One turning vector, and how many ticks it has turned:
The counts run from 0 to 601.
[110 104 141 161 119 172 138 148 143 124 134 185 127  86 129 130 106 160
  80  95 137 160 150 138  88  84 145 153 131 165 137 135 106  99 125 118
 164 105] -> 162
[ 95 121 155 193 143 155 128 148 140 139 183 125 133  98 141 138  95 132
 115 137 126 110 146  71 114 106 140 149 119 121 185 107 126 100 121 104
  95 142] -> 471
[ 79 121 152 165 142 162 129 159 139 137 154  96 136 119 145 162  82 137
  76 157 132  93 140  78 106 103 157 159 104 147 149 117 120 102 108  96
 125 131] -> 211
[104 112 140 150 105 157 130 130 146  94 156 164 150 108 156 141 101 154
 123 109 110 136 146 100  88  93 120 163 142 155 166 126 133  86 123  55
 136 146] -> 323
[110  94 133 150  82 151 129 154 145  89 174 156 115  74 120 150  80 132
 100 131 124 133 151 124  98  76 167 151 136 128 125 151 106 104 153 103
 127 149] -> 178
[100 108 134 151 107 178 137 151 126 100 144 163 143  87 149 162  97 154
 102 127 123 127 129 127  77  75 147 141 142 158 125 148 127  88 127  79
 162 125] -> 181
[130  98 134 177 113 153 133 127 148 128 159 169 101  66  97 109  90 147
 104 100 130 161 162  93 103 101 154 142 143 136 152 131 102 112 152 132
 102 116] -> 18
[106 110 142 163 115 154 119 117 154 134 163 112 124 110 146 131  65 152
  97 128 124 114 161  52 128 125 158 167 108 126 159 113 103 108 158 117
 107 134] -> 96
[ 69 103 156 157  89 137 135 162 153 107 174 119 113 136 138 147  76 126
  98 150 119 120 140 112 114  85 159 154  96 141 142 127 130  98 116  92
  99 140] -> 69
[104  99 136 175  67 160 118 140 148 106 168 148 111 123 156 129  75 148
  97 127 119 131 140 110 115  91 176 150 114 121 108 156 102  96 149  97
 117 111] -> 59
[ 78 113 142 148 115 152 124 146 140  94 131 128 118 129 123 150  93 133
  85 130 120 144 157 115  68  92 152 165 134 186 126 146 135  97  93  76
 129 112] -> 565
[ 76 119 161 145 120 156 137 154 150  95 147 124 143 140 113 148  73 146
 105 143 112 124 142 100  93 107 147 162 123 160 137 144 135 110 108  46
 106 115] -> 208
[ 99 121 125 186 126 172 105 145 120 114 155 112 127  81 161 155  96 127
  95 155 129 116 143  89  74 107 168 146 137 139 127 146 117  90 120  97
 135 108] -> 576
[100  92 138 159 135 165 176 135 145 142 178 139 113  80 109 133  91 143
  89 118 128 130 128  93 115  79 153 126 138 155 169  94 117 127 148 134
 103 154] -> 392
[ 92 111 162 180 107 159 131 160 131 122 161 167 108  82 145 159 121 140
  89 119 138 136 129 138  91  61 158 152 119 138 145 121 122  70 128 130
 155 128] -> 43
[102 108 135 182 121 160 143 164 137 143 160 123 103 106 121 136 108 131
  56 135 147 113 126 123 109  60 180 130 124 164 114 138 101 119 114 108
 109 107] -> 32
[110 121 147 178 146 151 139 163 163 138 163 143 143 109 120 112  87 147
 107 122 118 139 186  76 107 116 129 161 123 151 178 128 116 110 110  83
 104 130] -> 590
[ 94  95 142 152  93 147 136 143 163  93 155 176 118 127 129 111  87 151
 111 115 116 176 170 128  95  94 147 155 121 162 153 144 127 102 115  85
 119 119] -> 305
[127 108 132 181 134 141 129 150 146 117 149 149 129  81 104 127  63 142
 131 138 116 122 175  78  99 115 148 160 129 120 160 130 122 104 121  92
  89 102] -> 474
[ 75 109 138 140 145 165 153 157 144 113 170 147 142  94 131 164 109 128
  91 136 135 131 158 126  94  72 147 142 140 173 174 132 121 116 111  90
 143 158] -> 429
[128 101 134 173 115 161 130 135 144  98 138 169 109  87  91 117  83 150
  89  95 128 157 147 120  93  90 163 147 153 149 120 159 107 111 140 106
 110  80] -> 20
[ 94 108 125 159 118 186 109 122 141 111 160 135 136 110 178 140 106 155
  71 119 138 139 147  95 100  98 169 136 140 158 125 151  96 106 147  95
 155 126] -> 558
[125 122 120 184 140 159 113 142 127 118 130 139 136  87 109 139  75 151
 106 131 125 100 147  87 104 106 158 164 134 121 132 142 113  97 118  78
 113  65] -> 476
[101 101 146 169 112 150 169 161 159 119 150 147 106 116  93 114  96 138
  83 125 122 163 146 123  89  78 143 132 140 175 131 142 126 118 111  92
  85 115] -> 29
[120 113 144 176 118 142 104 122 143 106 163 166 129  77 151 132  99 145
 125 101 122 144 170  90  91 106 138 180 133 129 181 120 120  83 129  94
 130 141] -> 580
[108 100 127 195  97 181 131 135 138 119 173 154  97  94 136 113  99 145
 103 123 127 151 121 110 102 100 175 106 145 129 131 153 115 110 157 120
  88 111] -> 157
[108  95 124 175  70 163 128 139 159 117 156 153 122 121 164 111  74 153
 104 128 119 132 141 103 115  98 164 141 122 135 119 160 100  99 148  83
 113 112] -> 58
[ 84 102 142 169 110 160 136 157 142 105 182 156 119 133 132 127  99 144
 111 133 128 134 125 138 119  75 159 122 129 142 151 156 122 105 113  76
  87 102] -> 49
[108 113 163 159 142 173 148 129 131 119 146 160 118  70 106 145 129 154
  75  94 130 151 120 116  84  74 140 145 151 159 154  99 128  99 139 124
 137 146] -> 143
[ 80  94 144 148  88 143 118 127 148  86 174 132  91 127 139 139  99 135
  73 122 128 146 125 133 101  68 167 147 127 162 130 142 124 101 120  89
 108 131] -> 425
[105 107 161 173 135 137 129 116 139 104 180 150  89  93  90 122 113 141
  94  95 134 138 136 106 119  73 150 150 142 148 184 105 128 109 121 111
  70 128] -> 8
[ 99  83 110 157 104 175 146 137 152 113 167 147 121 116 130 108  81 147
  87 123 129 145 142 109 116  95 169 108 150 163 128 168 105 132 144  91
  97 109] -> 414
[100 108 129 149 128 141 130 143 153 102 198 134 130  92 128 141  94 121
 115 129 122 133 172  91 104  92 141 154 146 149 180 137 112 114 131  78
 105 173] -> 571
[ 99 114 152 189 140 147 117 104 130 120 167 131  94 100 133 125 126 146
  80  93 131 129 116  98 103  76 146 148 133 159 168  90 127 100 115 115
 104 114] -> 6
[ 76 109 156 162 130 173 133 186 141 129 177 147 131 108 135 152  96 135
  85 148 144 128 150 131 122  86 180 125 113 127 150 155 109 103 128 125
 133 126] -> 52
